In the rows, zero is written as 128.
Each path below is one point turned by a fixed rotation once a step. After each direction that follows a path, write how fast that rotation turns it, in deg/step (0 if it stays still).
Each turn is a multiple of 5 degrees from 10 to 175, or 0.
Each row of a path follows its step; steps can be skipped.
Path 1:
step 0: [121 118 126 125 136 143 131 128 125 138 134 123 129 134 128 133 131 139
 124 126 124 129 128 143 132 121 128 134 128 126 130 132 139 120 122 133
 135]
step 2: [127 120 127 125 128 123 109 119 117 130 120 129 127 132 127 126 126 124
 124 122 125 118 126 127 125 134 132 124 121 119 124 127 122 134 118 138
 134]
step 6: [134 122 135 113 132 126 130 132 131 134 131 130 130 138 126 133 126 127
 125 136 119 137 120 134 127 132 136 136 132 136 121 133 126 114 127 134
 123]
step 7: [131 128 120 133 123 132 129 119 129 120 120 133 135 132 132 121 131 123
 138 123 139 131 133 130 121 117 116 128 134 133 125 128 133 132 143 127
 124]
step 8: [126 121 122 120 122 126 123 121 130 136 126 125 113 127 133 140 122 130
 124 129 122 119 132 120 126 133 135 115 127 123 136 123 137 124 127 124
 128]
step 9: [129 138 131 132 139 126 127 126 125 125 131 128 140 135 122 128 118 135
 116 130 128 132 125 132 148 122 132 128 135 136 126 132 129 130 132 123
 125]
step 11: [125 130 136 127 115 135 127 128 127 135 128 124 124 116 129 120 124 133
 131 121 128 131 135 135 133 128 135 110 126 123 121 138 129 135 124 129
 125]
step 12: [119 129 123 121 135 122 135 139 132 128 122 120 144 130 120 133 123 129
 129 134 123 122 122 128 124 139 129 129 122 142 126 125 123 126 130 124
 131]
step 13: [130 129 131 130 124 136 122 123 118 124 138 127 130 131 134 126 133 134
 135 126 127 125 141 127 125 124 111 137 135 134 140 133 123 133 125 138
 129]
step 14: [127 133 130 114 122 119 136 127 125 133 129 133 121 110 128 127 125 126
 129 133 132 130 114 124 132 133 126 121 125 118 132 122 132 120 131 134
 123]
[128 130 126 130 129 129 128 131 130 124 125 130 128 129 127 129 125 126
 129 130 127 128 128 126 130 130 125 130 130 130 122 128 129 129 130 131
 132]	130
[130 130 128 128 127 130 126 124 130 127 127 129 127 132 127 127 128 123
 126 132 129 130 128 128 123 127 132 131 130 125 127 127 130 127 126 125
 127]	25
[124 127 126 127 123 131 126 129 125 126 130 128 128 126 128 131 127 126
 126 128 130 129 124 127 130 128 131 126 128 127 129 133 127 124 128 129
 131]	125
[128 132 129 128 128 125 126 128 129 128 131 126 125 130 127 130 125 130
 124 133 131 127 128 129 129 124 125 130 127 130 132 126 125 128 125 129
 130]	90
[126 129 130 126 128 129 131 127 130 127 126 128 132 129 134 129 128 128
 122 127 124 131 127 131 130 129 127 128 128 128 126 125 127 127 125 127
 130]	120
Path 2:
step 0: [134 128 124 130 122 121 123 127 121 135 133 120 116 131 134 123 122 136
 124 132 119 114 122 129 131 142 128 130 132 126 123 123 143 114 125 128
 123]
step 2: [128 124 137 121 119 140 136 120 127 136 132 120 124 125 129 140 127 121
 131 145 138 132 119 122 132 126 124 132 127 130 116 133 122 118 125 128
 127]
step 5: [127 128 132 115 127 131 127 137 135 125 135 117 131 136 137 141 126 123
 148 129 135 135 130 130 140 120 133 129 130 129 120 131 131 132 128 134
 136]
step 7: [121 132 136 131 140 133 116 129 122 125 139 133 138 133 117 118 126 131
 141 128 133 128 132 138 127 126 119 124 128 137 137 130 124 132 134 128
 117]
step 8: [132 112 127 118 115 130 127 130 129 132 122 130 123 124 136 130 126 123
 139 136 120 133 130 134 140 121 124 129 127 140 127 123 126 131 113 136
 122]
step 10: [113 128 144 125 125 134 124 120 126 131 121 124 124 130 128 121 127 142
 130 131 126 122 126 120 121 127 121 124 136 136 137 117 120 134 137 127
 117]
step 12: [117 131 128 142 122 126 125 124 127 131 121 130 136 126 126 132 127 139
 128 129 119 121 123 125 125 133 136 143 125 113 122 130 123 114 135 121
 135]
step 13: [130 140 136 130 128 141 125 122 124 128 125 127 118 142 116 131 132 129
 127 130 127 136 127 133 136 132 125 118 133 129 128 128 123 136 149 127
 125]
step 14: [136 123 124 123 119 127 134 141 120 119 132 130 121 126 130 141 121 125
 132 135 120 125 126 127 134 120 137 133 119 121 124 142 118 137 124 129
 126]
step 15: [134 133 122 141 139 129 125 121 131 130 121 137 142 134 131 138 128 139
 124 125 137 131 130 138 130 124 130 137 127 128 123 125 119 130 126 121
 143]
[128 125 129 129 125 130 129 131 127 125 131 124 132 128 130 128 128 124
 126 129 126 133 127 129 127 125 129 129 130 127 128 126 124 128 125 130
 130]	115
[126 125 128 128 129 127 128 128 130 128 128 123 131 129 132 127 130 129
 129 123 128 126 126 125 127 126 131 126 133 125 127 128 132 130 130 128
 128]	60
[124 129 127 125 125 128 126 131 129 126 123 129 128 131 127 129 129 132
 131 127 128 127 130 128 127 131 130 129 128 129 127 123 126 130 124 128
 130]	155
[131 129 125 130 130 128 128 126 130 129 127 129 128 130 128 127 122 129
 127 127 126 128 130 129 125 129 132 133 130 124 128 128 129 126 125 132
 126]	125
[129 125 125 127 131 126 122 125 125 128 130 129 129 128 129 128 128 129
 128 129 127 128 125 128 128 127 125 126 129 129 131 125 130 129 122 127
 126]	40
[124 127 126 127 127 129 130 126 130 128 130 130 127 129 125 129 124 126
 129 128 130 128 128 129 127 127 127 122 128 126 128 126 125 131 131 133
 124]	120
Path 3:
step 1: [131 119 116 127 123 130 124 130 130 125 127 133 133 135 144 132 127 129
 129 120 122 126 128 122 126 118 127 124 130 131 120 130 126 150 124 135
 127]
step 3: [131 131 119 132 133 135 119 127 118 130 121 134 139 118 121 131 120 113
 124 124 129 127 131 132 128 134 131 138 131 132 136 135 125 122 118 130
 122]
step 4: [130 127 127 127 110 128 130 130 125 126 130 131 139 127 127 139 119 119
 133 126 141 122 134 127 126 128 118 118 134 132 131 127 128 142 133 131
 121]
step 5: [125 124 134 122 133 132 129 144 139 121 128 125 132 134 134 127 132 125
 124 125 143 122 129 132 128 127 125 131 125 130 140 132 119 128 142 123
 137]
step 6: [139 125 122 128 130 134 120 128 126 123 123 129 121 133 127 134 124 130
 131 130 122 133 120 138 127 127 127 137 118 140 140 143 118 126 128 127
 123]
step 8: [125 127 123 139 135 141 130 145 141 120 123 125 138 126 135 130 131 126
 119 122 127 124 122 126 131 123 135 121 129 122 124 131 132 129 124 126
 132]
step 9: [132 133 122 140 130 123 123 125 133 126 114 131 126 127 131 130 110 131
 123 125 133 133 122 122 142 127 125 134 124 132 124 132 117 134 124 132
 127]
step 10: [122 125 116 128 125 120 126 116 126 122 126 127 137 125 133 122 120 124
 130 127 140 117 124 126 124 122 123 140 133 132 138 118 133 122 128 131
 128]
step 11: [126 117 124 120 131 134 121 132 128 125 130 132 147 120 130 133 139 125
 123 118 125 115 125 130 128 123 130 127 130 138 127 132 123 137 131 135
 125]
step 15: [137 132 127 129 119 130 132 141 144 121 138 133 125 129 130 119 121 125
 130 119 139 131 120 127 130 125 124 132 129 124 130 127 119 135 129 122
 135]
[127 125 128 128 132 130 130 133 129 129 130 127 124 128 124 126 129 128
 126 125 130 127 128 127 134 125 127 129 124 127 126 127 125 130 129 129
 128]	110
[124 127 129 131 128 127 133 131 127 130 123 127 128 127 129 128 124 128
 126 131 130 127 131 127 129 131 126 124 127 127 128 131 130 129 128 128
 126]	80
[132 127 131 130 129 127 127 128 124 127 126 130 128 129 130 129 128 125
 129 126 126 133 125 128 129 129 127 128 127 130 123 130 128 130 129 130
 122]	135
